Each row is where one point has got to under a steady rotation. How many ticks took it there?
The counts run from 0 to 481.
[-43.4   8.5  35.7  34.0  -6.1  -2.5  23.0   6.2  -1.2   7.8  -5.7 -25.6
   6.1   6.2 -21.3 -12.9  -9.6 -11.0 -12.4   7.4  26.9  22.9  33.4   8.3
  13.8  21.0  21.0 -14.3  22.3  -7.3   9.8  29.0   9.3  21.4  11.3 -14.6
  24.2 -30.5  14.2 -15.0 -19.9 -14.6  -7.8  10.9 -34.7   8.6  15.0  18.0
  38.5  -9.7  -3.0  32.6 -50.5 -30.5 -14.9 -40.9   6.2  24.1  19.5 -34.4
  29.8 -28.0  34.0] => 233
[-14.2   6.0 -13.0   1.8 -39.2  10.5 -21.3   4.0   1.1 -22.8  11.4 -32.5
  -5.8 -19.6 -15.5  -5.2  -8.0  19.4 -30.1  -1.0  17.9 -26.4  -6.3 -29.4
  22.2 -14.9   3.7  -9.5 -41.1 -32.5 -28.4  12.7  -1.8  -0.8 -19.0   4.1
  10.3  -7.2  -0.3 -20.9 -36.2   1.3  -8.1  31.2  23.2   1.7   1.4  20.6
  23.0 -32.4 -44.5 -50.2 -43.7  -6.3  34.4   4.3 -32.2 -45.7 -17.8   9.2
 -34.9  -2.7  39.2] => 121
[-26.6  24.1  15.8  -9.5 -57.7   8.9  -0.3  -7.1 -16.8 -26.2   6.9  -1.4
 -12.9 -11.8 -16.9  -0.1  25.9   3.5 -19.9   0.2 -12.9 -12.2  29.9 -10.5
  17.8  -6.8  39.8   6.8 -16.7 -24.9  -1.0  40.3   3.8 -17.1 -11.3  -3.9
  25.7  10.9  -4.3 -41.0  -7.8   1.5 -24.8  47.1  14.2 -10.1 -17.2  28.1
  24.7 -16.3  17.7 -21.5 -38.7 -23.0 -29.9  20.0 -16.3 -26.8  -6.8 -15.6
 -29.9   0.1  19.2] => 462
[ 24.2   6.3  -5.8  45.1 -15.0 -30.5  -5.2 -53.0   2.3 -18.9 -18.5  -6.9
  -8.6 -30.8   0.0  15.6  -3.0   3.6 -13.4  10.8  22.9   5.3   5.3  24.5
 -17.4  -7.3  31.0  -5.0 -31.0  -2.0  -1.1  32.6  50.6   2.5   8.3  -4.5
  16.1   5.4  12.2 -35.0  15.1  14.4 -20.3   8.9   4.5  17.0   0.2 -14.2
  15.0   1.4  45.7 -14.1 -29.6  -2.2  -4.3 -22.0  15.5 -22.4  40.0 -12.6
 -23.0  20.5 -25.4] => 336
[ 13.7  32.0   3.2   7.8 -52.1 -29.1 -11.3  -9.1  -0.7  51.0 -21.2 -14.5
  19.1   7.9  19.4  -1.7  13.1   7.8   7.0 -15.3  27.2   1.5  13.3 -19.1
  -0.6   2.0 -12.2   1.4 -43.3  13.1 -44.3 -29.8  -5.8   7.6  -4.9  61.1
 -10.5   2.1  20.6  -1.3   9.2  18.5  -9.6  22.2 -10.8  -9.6   8.0 -16.9
   6.3 -12.3 -18.0  -1.8  11.4 -10.9  63.3 -15.4 -48.4 -28.5  -8.0  -6.1
  11.3  16.2   1.8] => 395
[ -1.3  11.1  21.5  10.4   5.7 -15.5   8.0   4.8 -23.5 -10.2  31.6  -7.1
 -34.6   9.1   0.7   7.6  -4.2 -11.9 -37.2  10.5   6.1  20.2  10.2  16.5
   5.8  31.4  55.2  -5.2  10.4 -14.9  12.6  26.0   1.7  14.7   6.2 -24.4
  11.3 -20.1 -38.4 -17.5   9.1   2.0 -15.7  30.3 -24.7 -17.1 -42.2  -1.8
   5.1 -13.5 -32.0  14.6 -56.8 -32.7 -38.9  -9.4  -5.8  -0.2 -32.5 -44.7
  30.7   5.1  32.7] => 374
[  3.3  13.9  -7.9 -28.5 -12.4  29.8  27.2 -13.2  12.0  14.5  11.0 -18.3
 -23.5 -22.3   1.3   9.1   5.3  21.5  72.7 -19.6  -3.2  20.3 -30.6 -35.1
  15.5  19.7 -16.2 -23.3   1.2 -10.9  14.5  22.2 -15.0  -3.1  54.8  30.8
 -37.2  43.6   3.9  28.2  11.2  18.1   8.1 -35.8 -19.8   7.1 -11.4   1.1
   0.9  -5.9 -35.8  -5.0  15.4  41.0   0.8 -31.0  38.2 -12.4 -13.0   8.3
 -28.9  25.9 -18.3] => 76
[-40.8  41.3  27.7 -13.5 -18.4   4.8  48.3  -3.7   2.0  44.0   2.1 -47.6
  -3.5   0.5 -12.6 -30.2  -2.5 -20.4  21.7  -8.6  11.0  24.5  27.3 -21.0
  41.7  17.3 -25.4 -14.4  14.8  27.4 -20.2 -16.5 -20.8  10.5  15.0   3.8
 -17.9 -33.2  10.8   7.6 -16.9   7.9   2.9 -11.8 -30.8   1.6  16.9  26.1
  25.8 -15.1 -37.8  18.6 -17.5 -17.3   5.6 -17.8 -25.7   0.9  -8.1   2.7
  31.1 -38.3   3.8] => 92
[ 12.2  -6.4 -16.2   8.9 -25.3  19.4  37.4 -38.2 -32.1  -9.9  -4.6 -38.8
 -33.0 -44.3  -1.0  -1.3   9.0 -11.8  -6.2   0.8  -8.4 -15.5 -17.3 -22.7
  14.1 -16.3   6.4 -14.9  11.9  -5.0   4.0   8.2 -14.6  -8.8  36.7 -30.8
 -41.0  -4.7  -2.1 -15.8  14.6  40.0  29.7 -14.3  13.3  -4.6  -0.2  21.9
 -11.8 -31.7  -8.1 -30.7  14.8  30.9 -21.1  15.7  18.1 -30.0   0.0  -0.1
 -45.5 -10.3 -22.8] => 63
[-20.8  17.9  11.0   2.3 -46.0   7.1  25.3 -13.0  -3.8  18.2 -17.0 -37.0
 -10.2 -15.7  31.3 -15.1 -10.7  26.1  -8.8  -0.6  23.9  33.5  35.6   5.2
 -19.9 -12.3   8.8  19.6 -19.4 -45.0 -24.2  23.0  -8.5  26.4 -37.8  29.1
 -25.5  30.8  14.8 -25.7 -14.1  20.6  -2.0   6.4  19.9 -13.9  -3.2   1.7
  -7.7 -29.8 -26.9   6.3 -40.0  -0.8  23.2   4.6  -1.6 -38.2 -22.4 -28.3
   3.5  13.2  11.8] => 34
[-33.0  -1.2  15.2 -26.7 -25.6  31.7  51.5   3.8  13.7  28.5  13.4 -35.0
 -16.6 -10.1  -3.4 -26.7 -10.5  17.8  32.9  -3.0  -7.6  27.5   9.4 -49.5
  27.0  30.3 -25.2 -17.0  19.7 -22.1   3.9  30.4 -26.4   9.3  30.0  12.3
 -44.3   9.0   8.8  39.8  -1.5  12.4  20.5 -32.0 -23.5   6.9  12.6  22.8
  16.9   2.4 -44.2  25.9  17.7  24.1  -8.5 -24.7  30.0   7.9 -13.5  -6.4
  -3.5 -11.2   1.3] => 228
[-17.5  10.8  15.0 -40.6 -44.0  21.5  18.1  31.6  -1.1  24.5  18.6  -3.9
 -18.3  20.3   1.6 -11.7  22.1  17.5  -1.5   6.9 -17.4   4.6  10.6 -48.3
  19.5  35.7  27.4   4.5  10.6 -12.5  -8.8  16.3 -43.0 -11.8  16.6   4.6
 -41.8  11.1  -9.6  15.3  14.2   3.5  -5.2  23.6 -24.7 -26.3 -24.6  26.1
  -9.1   1.9 -55.4  17.3  22.1   8.5 -22.9  32.0 -11.6  -1.2 -43.9 -26.8
 -12.0  12.6  29.0] => 26
[  5.4  11.8  -5.4 -35.2 -66.4  11.2   0.4   6.4  -4.7  32.7   2.9  13.1
  13.1  26.6  -6.4   2.4  36.4  12.5  16.5 -12.7 -18.4  -9.7  12.9 -47.5
  22.7  20.8  12.4   9.8  -4.0  -4.4 -18.4   3.9  -8.1 -29.6   8.9  48.4
 -35.6  32.2  14.1  16.1  25.8  11.0  -8.7  21.4 -14.6 -34.8 -17.5  24.1
   2.6  26.5  -8.2  10.3  32.9  -7.3  16.4  13.7 -21.1  -7.0 -19.5 -21.0
 -22.9  10.7   6.7] => 178
[ 41.3  -9.6 -10.5  44.9  12.2 -39.9 -12.9 -18.1 -18.8   6.6 -32.7 -33.3
  -4.8 -29.2   2.9   9.0  11.8 -24.0  12.3 -26.2  35.9  16.0 -15.0  19.1
  -6.8 -33.7  32.8 -36.5  22.4  16.0  17.3  -6.7  31.9  10.4  25.9  22.4
  28.9  -1.1  -1.8 -37.9  14.1   5.3  10.1   8.3  -8.5  19.2  -3.6  -7.8
   9.6 -26.0  37.0  10.0  -8.5 -13.7 -12.3 -62.2   9.9  30.8  37.0 -28.1
  -2.8   4.3   0.5] => 283
[  1.8  17.6  12.0  59.9  11.2   3.1 -27.3  19.9  13.9 -11.2  15.8 -12.3
 -19.7   2.4   2.5 -18.0  19.8   0.1   9.1   2.6  26.2  40.0 -14.6  33.3
 -28.5   2.8  13.8 -22.3  37.0 -16.1  26.7  43.8  -5.3 -11.9  18.1 -10.3
  24.5  14.6   7.4 -16.4 -13.3 -17.1 -19.9  18.1 -23.8  30.9 -25.9   9.9
  26.9   8.0 -33.0  11.0 -31.9   3.4   5.9 -49.2 -10.7  13.4  -8.1 -32.7
  30.1   1.5  26.6] => 8
[ 11.1 -23.7   3.0  -5.7  -1.1  22.0 -13.1  49.3  -9.3  26.0  13.7 -32.0
 -26.4  -0.4   1.8  -6.9  32.6  -7.4  10.5 -31.2  -4.2   8.4 -17.2 -34.4
  23.5   1.2  16.0 -32.4  58.0  -2.9   5.7  -1.6 -40.7  -7.0  42.8  17.0
 -19.4  -8.8  -1.2  -0.6  16.9  -3.9  12.5   9.2 -27.5 -14.0 -14.6  38.4
  -3.9 -20.1 -53.9   8.5  33.4  -0.5  -1.7 -15.4 -22.6  20.5 -18.7 -28.3
 -23.7 -19.2  35.0] => 79
[-14.7  11.4   0.5  59.5 -41.6  10.2 -27.5  -1.8  13.0 -16.9  27.2   4.3
 -18.0 -19.2 -14.4  -8.3  17.7  28.7 -25.1  41.9  -7.2  -2.7   3.5 -15.4
 -15.4  -2.7   1.6   0.1 -24.8 -38.8 -10.1  58.5  10.5 -28.8   0.9 -40.4
  10.9   5.9  39.6 -14.9 -23.9   6.2 -26.1  16.3  -5.2  27.7 -10.4  25.4
   0.0  25.6 -22.2 -22.0 -25.1  33.5  12.7  22.5 -11.5 -35.2  12.7  -5.0
 -23.2  17.0   8.5] => 262
[ 28.5  10.3   1.5  32.5 -24.8 -36.8  15.5 -52.0  -7.8   2.4  -9.9  -2.4
   2.7 -16.3  12.6  10.5 -15.5  15.6 -15.7  17.4   9.7   8.7   9.1  17.2
 -12.8  33.0  23.5  15.4 -66.8  -0.3   0.5  18.0  44.1  22.6   2.4   3.7
   3.6   2.1   8.4  -6.0   9.5  23.1 -13.5   4.4 -13.9  -5.9 -17.7 -45.2
  11.0  23.1  16.2   8.4 -42.4 -13.7   3.9 -17.3  20.4 -21.8  10.1 -10.3
  20.4  36.1   4.1] => 324
[-11.6  34.8  14.4   4.4 -60.9 -29.0  -2.1   8.5  17.1  43.7 -18.1   8.2
  32.8  19.3  -6.2   8.1  13.4  11.9  40.0  -5.0  22.2   9.9  22.2 -43.6
  34.2  24.0 -12.7  -8.3 -37.0  17.8 -22.7   0.6  13.4 -19.8 -10.3  52.1
  11.4  12.3  21.6   9.7  -0.2  -3.3 -27.5  24.6 -14.9   1.2  20.4 -13.8
  28.2  13.6   4.1   1.3  16.9  -5.0  27.6 -29.4 -24.9   1.0  17.2   7.6
 -20.8   7.3  22.8] => 319
[ -0.5  43.5  -0.8   0.8 -59.6  -0.6  11.0  10.6 -13.7  33.6  19.0  30.7
 -23.9   7.4   2.2  -9.4  31.7   2.7  13.2  30.4 -35.5  -6.5  12.3 -34.0
  13.0  27.8   4.5  18.2  -8.6   5.5 -27.3   8.6 -27.2 -28.8  -3.3  -0.5
 -28.3  -0.6  23.0  15.1   6.3  18.3 -15.1  24.9 -13.9  -8.5 -18.0  19.0
  -9.4  13.1 -39.5  -7.7  24.0   4.5   5.3  54.3 -58.6 -38.1  -5.6 -12.2
  -8.2  15.4   9.2] => 391
[ 32.4  -5.6   5.4  24.5  -3.5 -10.2 -43.0  12.8 -10.5   5.9 -17.9 -11.6
 -28.5 -10.9  24.2  -6.8  48.4 -15.0  17.4 -30.9  25.6  23.3 -24.8  23.0
 -20.7 -42.1  35.1 -35.2  32.9 -17.5   9.4   8.1 -17.9 -19.7  12.8  37.9
  28.0  28.7   0.5 -43.7   3.3 -12.0 -11.0  29.7   9.3   1.7 -31.7  17.3
  -6.4 -43.2   5.4 -13.4 -23.8 -13.2   3.6 -39.9 -33.5  -4.3  -6.0 -34.1
 -23.2   9.6   8.6] => 284
[-31.9  19.9  28.0  32.1  -1.8  -2.5  28.0  28.0   3.5  40.8   8.3 -23.0
 -10.0   3.3  -2.7 -14.5   2.1  -8.0  24.5  19.1  24.9  34.9  -0.7 -23.9
  33.3  38.8 -16.1 -35.4   8.7  13.1  -1.8 -15.5   0.4   7.0  17.2  -9.7
   7.5 -42.4  37.3  19.1 -17.1  -5.8  -0.7   0.3 -48.0  22.5  34.6  -4.0
  13.7   2.6 -50.5  11.3   7.2  -0.5  -4.5 -41.8  -0.6  15.2   8.3  -6.7
  24.8 -18.2  32.2] => 369
[-14.2   7.7 -16.0   2.4 -48.6  16.3  -0.5  -8.1   6.1 -11.3  22.3  -3.5
  -4.8  -7.3 -38.1  -5.7  -2.9  38.0 -17.3  30.9 -38.4 -16.6   8.6 -37.1
  16.2  45.5 -12.2  17.4 -28.8 -29.0  -1.2  48.1  13.1 -17.1  33.8 -23.7
 -28.1   3.8  19.3  23.5  -0.7  20.0  -2.2   3.0  -9.6  -3.1   4.6  23.6
  36.0  57.9 -45.6   5.7  -3.6  17.1  17.8  14.7  -1.0 -39.2  -1.5  -3.7
  -4.3  16.8  20.2] => 327
[ 22.7 -31.6 -18.6  57.0 -12.5  11.1 -17.3   9.0   4.7  26.6 -14.8 -45.1
  -4.0 -16.7  -6.3 -22.5  10.2   9.2  19.8  -7.3  16.2  10.1 -16.8 -32.0
 -13.4 -12.5 -12.5 -30.3   3.0  -6.7 -13.1 -12.3   6.3  17.8  30.5  10.2
 -26.5 -14.9  37.4   1.2  -4.7  25.4  25.4 -11.2  -6.5  25.7  37.3  -7.6
  -3.7  15.3 -34.6  -1.8  46.8  37.6  45.8 -52.7  19.4   0.4  30.5 -10.3
 -14.3  15.2   6.7] => 205
[ 12.2  37.6  13.1 -12.1 -43.9 -30.5   8.7 -48.0  -3.2   7.7   3.1  -1.2
  18.4  -4.6   4.5  16.3  -5.4  11.0   2.6 -12.2   6.4  -1.1  19.3  10.5
   3.2  14.2  24.4  14.6 -50.0   3.3 -13.5  22.5  12.8  11.2   0.7  24.9
  -4.1  30.4  -4.9  -0.4  11.5  25.4 -16.9   9.1  -5.8 -27.1 -33.8 -16.4
  44.8   7.4  17.7   9.0 -78.0 -39.1   9.0  -3.1 -10.0 -34.2 -18.9   5.8
  33.3  11.1  -4.1] => 248
[-24.7   0.7  10.6 -31.5 -35.3 -16.0  38.4 -12.8 -14.6  36.0 -39.0 -38.8
  16.6  -8.2   1.1   3.1   8.5  -7.4  24.5 -24.0  26.7  12.4  31.7 -28.8
  36.9  -3.6  14.3 -10.7  10.9   6.1  -4.5  -3.5   4.6  15.7   9.6  37.1
 -22.4   2.5  -7.1  -7.0  14.3  15.3  10.0   0.0 -24.1 -22.1  20.7   1.5
  13.6 -15.7  36.5  29.7  21.7 -22.7 -23.8 -28.7  29.8  37.3  10.6 -24.4
 -23.0 -14.5  -1.6] => 306
[ 28.7  31.2 -12.9  51.2 -22.6   6.1 -30.4  -3.7  14.0 -21.2  10.2  22.0
 -20.7 -18.0   5.0   8.4  34.4  19.5  18.7  37.0 -10.9  -4.6 -33.2  -8.2
 -13.7  10.1   2.8 -13.0 -19.4 -10.8  18.0  51.6   3.7 -45.6  19.0 -18.6
   3.8  36.7  25.1  -6.6   7.8  -0.2 -34.6  -5.3  -3.1  42.2 -21.2  -6.9
   1.6  18.5 -18.4 -26.0   0.1  50.7   6.2  -6.7 -11.4 -29.1  20.2   6.8
 -19.5  34.3 -15.4] => 414
[ 14.2  15.1 -10.3  14.5  -4.3 -13.6  11.6 -39.1   0.6 -10.0 -18.2 -51.5
   0.1 -44.5  -8.8  10.3 -14.5 -10.3   6.6 -39.1  31.3 -13.8 -19.8  13.0
  24.2 -18.7  -6.6 -30.6 -24.9  -0.1 -10.0  -7.2  23.9   5.9  30.6  17.8
  19.5  -1.0 -12.6 -17.9   2.7  17.1  12.6 -24.3  -0.4   1.9  -7.4 -13.4
  44.9 -21.0   8.0 -25.2 -60.6 -12.3   9.8 -51.3  22.6 -22.1   9.5  19.9
  -6.7  -7.2   0.2] => 347
[-14.8  21.0   0.4  33.7   7.9   8.1   4.0  -6.8  11.7   1.0  14.9 -57.4
 -19.9 -30.7   0.3 -28.8  -9.8 -25.0  10.4 -22.9  30.4  10.9  -4.5   9.1
  18.0 -12.1 -13.0 -40.1  10.4   6.0 -11.0 -19.4 -23.4  15.7   7.8  -6.5
   7.5 -21.5   1.1  -3.2 -17.1  -3.3  11.5 -11.6 -23.7  18.1  -6.5  15.4
  32.9 -43.7 -51.6 -15.6 -43.9 -10.1  30.5 -49.4 -32.0 -16.8 -10.5  10.8
  22.2 -30.2  20.3] => 145
[-41.4  25.1  29.4  42.9 -19.2 -23.2  17.2  15.0  -1.5  28.2  -0.2  -6.2
   1.4  17.8 -15.8 -18.6   4.4 -15.3 -12.5  30.5  10.9  20.3  28.3 -12.7
  36.3  45.3   3.3 -22.3   3.9  21.4  -9.7 -16.1   3.8  16.9   8.4  -9.8
  13.9 -56.1  18.6   5.3 -15.8   5.2 -25.0  14.1 -42.5   0.5  23.1   4.4
  23.4   3.7 -34.8  31.8   4.9  -8.2  -5.2 -21.6 -18.5   9.2  22.1 -10.4
  40.0 -29.9  30.2] => 168
[-22.5   9.6   8.1   6.4 -61.2  11.9   5.7   9.2  16.0  20.6  10.1   0.0
  21.1  23.4 -37.6 -15.8  10.9   9.1   0.8   2.2 -23.5 -18.6  30.1 -49.7
  22.7  36.5  -0.2   2.3  -2.9  -6.2 -15.6  13.2   0.7 -16.3  19.9  18.3
 -21.9 -12.1  21.4  25.9  -0.1  -1.9  -3.3  11.3 -42.2  -9.2  19.5  39.1
  50.1  47.0 -23.2  29.8  11.0  -8.9  13.8  -1.2 -20.1  -3.2  13.5 -18.2
  18.5 -12.7  12.1] => 179
[  1.0  14.9  -2.3  33.5  -0.9  -7.4 -30.0  30.2 -19.8   7.1  -8.7  -2.3
 -11.5 -13.6  -5.9   8.7  38.4 -24.6  20.0  -3.7  14.9  -5.1 -18.9 -21.6
  45.3 -21.9  25.8 -48.0  25.3  32.7  11.3 -15.5  -1.4 -24.5  34.4   6.2
  40.8 -21.7  -8.7 -15.5  19.6 -12.1 -15.1  23.6 -25.3  16.8   5.2  -1.7
   7.8 -11.0  11.3 -15.7  21.3 -17.8 -17.9 -39.5 -22.5  42.3  33.5  -5.9
 -37.2  -0.4  23.3] => 143
[ 15.5  31.2  -2.6  -5.0 -53.8 -15.7  31.3 -67.9 -26.8  12.5 -11.3   0.3
 -15.6 -13.3  12.9  10.5  19.6  -1.6  -8.5  -8.7 -10.2  -9.9  18.2   9.3
  -1.5  -8.1  37.7  31.8 -29.5   4.2  -5.9  15.5  11.9  -6.2   9.5   3.1
 -23.7  28.4  -0.1  -4.9  27.0  45.8 -10.9   0.9  16.2 -20.6 -30.7   3.8
 -12.5 -18.3  39.4  -4.3  -9.4 -10.0 -11.1  39.5   4.3 -29.0  -7.5 -13.5
 -10.2  24.2 -30.7] => 112
